Each row is where one point has got to under a steady rotation. How many ticks took it there?
The counts run from 0 to 411.
-.12 .13 .04 -.15 .08 .14 .03 -.01 -.25 -.02 -.10 -.04 -.16 .03 .07 .03 -.22 .20 -.04 .15 -.11 -.03 .04 -.01 .00 -.32 -.13 .20 .27 -.27 -.11 .13 .35 -.14 -.09 .10 .08 .18 -.12 -.22 -.23 -.06 -.22 -.05 -.38 -> 145
-.25 -.02 -.01 .29 .07 .14 .07 -.08 -.25 -.24 .03 -.03 -.18 .03 .19 .12 -.06 .28 -.01 .21 .17 -.07 -.21 .02 .15 .11 -.38 .01 .21 .00 -.01 .03 .04 .08 -.21 -.07 .11 .03 -.06 .19 -.07 -.16 .33 -.19 -.04 -> 152
-.06 .21 -.17 -.04 .13 .11 .24 -.09 -.17 -.17 -.21 .04 -.12 -.03 .02 .27 .05 .14 .02 .11 .18 -.01 .15 -.05 .11 -.25 -.35 .22 .07 -.18 .02 .17 .26 -.05 -.11 .03 .28 .27 -.20 -.20 -.01 .13 .08 -.10 -.35 -> 146
.19 .09 -.16 .08 -.13 .11 .02 .12 -.14 .30 -.09 .01 .09 -.03 -.19 -.10 .05 -.11 .30 -.01 -.22 -.14 .04 .07 -.24 .10 .27 .06 -.15 .12 -.15 .15 -.02 .03 .03 .17 .13 -.11 -.02 .03 .02 .44 -.03 .26 -.21 -> 343
-.03 .03 -.06 -.35 .08 -.08 .12 .05 -.03 .23 -.03 -.28 -.30 .01 .40 .13 -.13 .06 -.06 .12 -.17 -.26 -.11 .33 .03 .09 .06 .13 .12 .28 -.16 .21 .11 .05 .04 -.01 -.32 -.20 .25 .20 -.04 .01 -.05 .08 .15 -> 174
.30 -.02 .08 .03 -.02 .32 -.09 .10 -.15 .27 -.06 .07 .03 -.07 -.21 -.09 -.09 -.14 .24 .11 -.23 -.16 .04 .02 .03 .12 .26 .08 -.06 .02 -.10 .01 .04 .11 .24 .27 .02 -.01 -.15 -.05 -.04 .26 -.22 .09 -.18 -> 344
-.30 -.04 .07 .06 .00 .26 -.04 -.11 .30 .01 -.13 -.03 -.01 -.34 .10 -.13 -.21 -.07 .11 .03 -.04 -.10 -.08 -.11 .03 .01 .17 .15 .27 .13 -.21 .23 .17 -.04 -.08 .03 -.09 -.12 -.04 -.19 .22 -.11 -.42 .05 .09 -> 195
.12 -.13 .25 .30 .05 .25 -.25 .06 .07 -.11 -.03 .07 .13 .18 -.07 -.31 .01 -.11 -.07 .11 -.24 .07 -.13 -.13 .04 .01 .26 -.18 .18 .06 .07 -.22 -.16 -.04 -.23 .26 .22 -.15 -.25 .08 .07 .21 -.04 .04 .20 -> 109
-.13 .03 -.10 .11 .01 .44 -.16 -.11 -.31 -.22 -.07 .07 -.38 -.30 .06 -.17 -.09 -.08 -.08 .08 -.17 -.12 -.17 .08 .07 .01 .05 .13 .05 -.06 -.19 -.01 .10 .24 .12 -.12 -.04 -.17 .03 -.12 .01 -.03 -.02 .22 .15 -> 275
.15 -.04 .15 -.24 .02 .00 .25 -.05 -.12 -.06 -.06 -.27 -.40 .01 .18 .05 .32 .20 -.08 -.03 -.03 -.15 -.08 .07 .10 -.06 -.08 -.13 -.13 .14 .08 -.18 .00 -.04 .06 .07 -.21 -.24 .10 -.04 -.02 .24 -.03 .10 .42 -> 398
-.19 -.19 -.09 .06 .32 .38 -.09 -.03 -.15 -.13 -.14 .01 -.44 -.18 .19 .15 -.11 -.07 -.05 .17 -.08 -.06 -.32 -.05 .14 .00 -.14 .08 .05 .02 -.12 -.06 .21 .37 .10 -.08 -.14 -.08 -.13 -.19 -.01 -.23 -.12 .17 .07 -> 276
-.08 -.02 .08 -.16 .16 .33 .18 -.17 -.17 -.16 -.12 -.04 -.44 .09 .26 -.04 -.02 -.01 -.11 -.23 -.02 -.08 -.34 .11 .19 -.03 -.16 .13 .12 .05 -.11 -.01 .02 .13 -.14 .02 -.09 -.08 -.16 .13 .09 -.11 -.01 .08 .14 -> 59
-.17 .12 .07 -.10 -.04 -.21 -.04 -.09 -.46 -.06 .12 -.12 -.09 -.20 .26 .12 -.24 .21 -.03 .26 -.19 .09 -.18 -.13 -.22 -.12 -.19 -.09 .09 -.07 .08 .03 .21 -.05 .03 -.13 -.12 -.27 .26 -.05 -.13 -.03 -.03 .01 .18 -> 50
.32 .04 .07 -.25 .10 -.08 .22 .08 .12 .24 .00 -.09 .17 .07 .05 .11 .19 -.35 .17 -.08 .07 -.16 .07 -.13 -.05 -.10 .03 .02 .23 .40 .16 .13 .10 -.09 .11 .28 .08 .09 -.10 .04 .08 .23 -.16 .04 .10 -> 209
.00 .08 -.02 -.06 .10 .18 .38 -.13 .13 -.22 .15 -.11 -.15 -.12 .25 -.06 -.33 .09 -.05 .09 -.32 -.04 -.34 -.11 .03 .35 .03 .06 -.09 -.30 .00 -.25 -.26 .20 -.06 -.11 .08 -.17 .11 .05 .06 -.20 .24 -.08 -.10 -> 172
.07 -.14 .08 -.23 .06 .26 -.16 -.21 .02 -.13 -.15 -.22 -.20 .22 .20 -.09 .21 .05 -.14 -.01 -.01 .02 -.04 .36 -.09 -.16 .26 -.06 .22 .00 -.12 -.24 -.04 -.08 .08 .01 .15 -.27 .08 -.04 -.02 .25 .11 .01 .20 -> 99
-.08 -.05 -.17 -.23 .10 .09 .05 .07 .38 .18 -.14 -.15 -.05 .01 .20 .24 .09 -.21 .07 -.02 -.15 .04 -.31 .30 -.20 -.09 .26 .12 .05 -.01 -.24 .15 .07 .00 .15 .03 -.14 -.05 .06 -.05 -.12 .17 -.12 .20 .04 -> 93
-.15 .16 -.06 -.07 .15 -.01 .21 .12 .06 .10 -.08 -.10 -.13 -.10 .28 .14 -.13 -.04 -.01 -.05 .15 -.41 .03 -.12 .19 -.03 -.16 .14 .37 .35 .00 .46 .12 .04 -.07 .13 -.06 .06 -.05 .04 .12 -.12 -.20 .03 .16 -> 289
.16 .15 .26 .10 -.27 -.05 .09 -.15 -.21 -.25 -.09 .08 -.14 -.37 -.03 -.03 -.04 .23 -.10 -.05 -.07 .05 .14 -.13 -.05 .08 -.14 -.08 -.18 -.16 .07 -.18 .17 .23 .03 -.17 .20 -.09 .11 .16 -.20 .18 -.22 -.26 .17 -> 56
.19 .02 -.02 .24 -.15 .03 -.02 .23 -.18 .19 -.15 .14 .13 -.08 -.19 .01 .02 .22 .34 .35 .07 -.19 .24 -.09 .10 .08 -.11 .02 -.28 .25 -.02 .18 .17 .03 .01 .27 .06 .12 .11 -.15 -.15 .31 -.21 .01 -.09 -> 250
.24 -.01 .16 .11 -.04 .23 .09 .07 .25 .15 -.08 -.05 .31 .01 -.12 -.03 -.07 .07 .01 -.09 -.15 -.13 -.06 -.09 .03 -.01 .31 .01 .24 -.08 .04 -.01 -.08 -.11 -.12 .30 .32 .17 -.22 .18 -.01 .09 -.13 -.13 -.21 -> 333
-.17 -.05 -.15 -.28 .27 -.20 .38 .00 .10 -.05 -.04 -.06 -.24 -.09 .22 .39 -.10 -.15 .13 .18 -.20 .07 -.24 -.02 .10 .07 -.11 .18 -.19 .23 -.01 -.06 -.03 .15 .03 .03 -.28 .09 .08 .00 -.13 -.19 -.21 .08 -.02 -> 391
-.23 .21 .06 .02 -.16 .08 .06 -.18 .14 -.28 -.04 .23 .24 -.18 -.20 -.02 -.10 .05 .11 .37 -.05 .12 -.06 -.15 -.17 -.21 -.05 .28 .46 -.16 -.05 .09 .21 -.11 -.04 .02 -.09 .16 .03 -.15 .19 .08 -.16 -.02 -.05 -> 320
.16 .24 -.13 -.13 -.04 .30 .21 .06 -.09 -.17 -.02 .06 -.28 -.05 .01 -.08 .21 .03 .01 .02 .00 -.31 .00 .07 .20 -.28 -.08 .22 .32 .06 .03 .08 .06 .03 .09 .14 .20 .38 -.26 .05 .07 .15 -.06 -.05 .01 -> 65
-.03 -.12 -.03 .15 .08 .05 -.03 .06 -.19 -.11 .12 -.06 .06 .11 .29 -.10 -.36 -.04 -.08 .09 -.32 .09 -.18 -.10 .00 -.02 .16 -.16 .01 -.12 -.03 -.05 .01 -.30 -.29 .30 .28 -.13 .01 -.01 -.05 -.17 .01 .01 -.10 -> 29
-.13 -.09 .01 .00 .40 .03 .00 .06 .05 .33 -.14 -.14 .06 .14 -.04 .36 .02 -.01 .17 .26 -.14 .08 .01 -.06 .15 .01 -.13 .09 .02 .01 -.24 .03 .27 .01 .09 .18 -.03 -.07 -.19 -.25 -.12 .02 -.27 -.02 -.34 -> 351
-.09 -.16 .11 -.01 -.01 .28 -.14 -.49 -.14 -.24 -.02 .01 -.21 .23 .17 -.14 .04 -.22 .07 .13 -.07 .33 -.24 -.09 .03 .02 -.01 .12 -.08 -.01 -.28 .08 .03 -.20 -.22 .23 -.01 -.03 -.04 -.21 -.05 .05 -.01 .15 .11 -> 235
-.08 .06 -.17 .09 -.23 .06 .10 .19 -.10 .02 -.05 .11 -.34 .00 .23 -.03 -.08 -.08 .10 .21 -.22 .12 -.02 -.02 .15 -.02 .07 .14 -.27 .05 -.18 .32 .13 .00 -.33 .22 -.12 .26 -.03 .03 -.18 .00 -.38 .15 .02 -> 155
.35 .07 .05 -.17 .12 -.02 .23 -.04 .04 .25 -.01 -.15 .29 .15 -.15 .33 .16 .05 .16 .11 .05 -.04 -.07 -.01 -.14 -.06 .07 -.04 .26 -.16 .17 -.04 -.01 .10 .29 .11 .28 .03 -.16 .16 .01 .23 .26 -.17 -.13 -> 3
-.18 -.18 -.04 .15 .18 .27 -.28 .01 -.04 -.02 -.23 -.15 -.26 .16 .12 .11 -.09 -.09 .10 .22 -.18 -.06 -.11 .38 -.03 -.22 .09 -.03 .15 .13 -.24 .04 .26 .00 -.11 .21 -.17 -.08 -.03 .04 -.11 .18 -.05 .20 -.02 -> 19
-.14 .04 .06 -.03 -.16 .02 -.01 -.08 .16 -.02 -.09 -.13 .08 .05 .10 .22 .06 -.01 .17 .32 .18 .08 .15 .06 -.13 -.03 .07 .06 -.09 .35 -.19 .27 .18 -.32 -.21 .17 -.03 .08 .27 -.28 -.16 .38 -.12 .04 .06 -> 330
-.19 .03 -.22 .22 .01 -.10 -.20 .04 -.20 -.06 -.07 .01 -.17 -.11 .14 .13 -.15 -.05 .04 .24 -.35 .43 -.05 .12 -.27 -.03 .07 .19 .05 -.33 -.20 .24 .15 .04 -.04 -.09 .21 -.04 .10 .18 -.08 .00 -.15 -.05 -.10 -> 361
-.18 -.07 .19 .09 -.10 -.06 -.21 -.14 -.44 -.15 .09 .08 .06 .10 .03 -.16 -.01 .11 .16 .19 -.27 .25 -.02 -.15 -.35 .26 -.07 .00 -.06 .03 -.05 -.08 .04 .06 .02 -.06 -.01 -.34 .13 .12 -.10 -.12 .12 -.19 -.05 -> 131
.19 .04 .02 .07 .01 .07 .12 -.14 .11 .09 -.25 .12 .01 .04 -.24 -.04 .02 -.27 .20 -.05 -.22 .21 -.04 .00 -.22 -.09 .09 .18 -.11 -.17 -.10 .06 .05 -.18 -.14 .34 .04 .08 -.01 .08 -.10 .32 -.24 .34 .09 -> 229
.08 .01 .34 .26 .11 -.07 .07 -.20 -.18 .05 -.05 .14 .04 .14 .12 .04 -.23 -.04 -.07 .33 -.11 .12 .00 -.17 -.07 -.04 -.34 -.08 .16 .02 .00 .03 .23 .11 -.32 .23 -.03 -.30 .29 .11 -.02 -.09 .03 -.02 .17 -> 359
-.21 .17 -.11 -.13 .11 .08 .33 -.08 .31 -.12 -.21 -.20 -.16 -.21 .27 .19 -.08 .15 -.12 -.02 -.20 .01 -.32 .04 .04 -.21 .02 .28 .22 -.35 -.08 .10 -.02 -.09 -.05 -.15 -.05 .10 -.08 .06 -.03 -.15 -.06 .01 -.08 -> 402
-.09 -.27 .15 .00 .19 .06 .20 .14 .24 -.27 -.02 -.15 -.01 .14 .11 .08 .19 -.05 .14 -.07 -.09 -.19 -.15 -.10 .03 -.13 .03 -.26 .17 .54 .23 -.30 -.15 -.10 -.14 .16 .05 -.03 .01 .06 .14 .00 .06 -.08 .17 -> 203
.00 .23 -.08 .04 .00 -.33 .16 .10 -.02 -.16 .11 .01 .05 -.21 .22 .12 -.22 -.12 -.23 .09 -.05 .05 .04 -.15 -.17 -.35 -.07 -.12 .11 -.09 .07 .37 .18 -.04 -.13 .04 .26 .04 .33 .08 -.04 .00 -.12 .01 .38 -> 279
.23 -.16 -.04 .01 .14 .02 .01 .11 -.01 -.02 -.06 .06 .17 .04 -.01 .35 .07 -.15 .05 -.14 .07 .12 .12 .02 -.14 -.05 .20 -.07 .08 .17 .16 -.08 -.06 .00 .21 .25 .64 .26 -.08 .06 -.34 .12 .11 -.30 -.06 -> 117
.26 -.07 .27 -.13 .03 .24 .18 .00 .15 -.11 .05 -.02 -.17 -.21 -.07 -.13 .08 -.20 -.22 .10 -.10 .06 .01 -.25 .30 -.12 .07 -.02 .27 -.10 .08 -.23 -.01 .05 .08 .14 .25 .02 -.26 -.23 .07 .11 -.22 -.08 .28 -> 190
.25 .04 .30 -.04 -.17 .02 .18 .03 -.19 .07 .19 .02 .07 -.29 -.06 -.11 -.02 .29 -.08 .20 -.03 -.37 .21 -.27 .18 .15 -.11 -.11 .00 .10 .20 -.20 -.05 .21 -.02 -.09 .10 -.24 -.01 -.04 -.02 .18 -.09 -.24 .08 -> 170
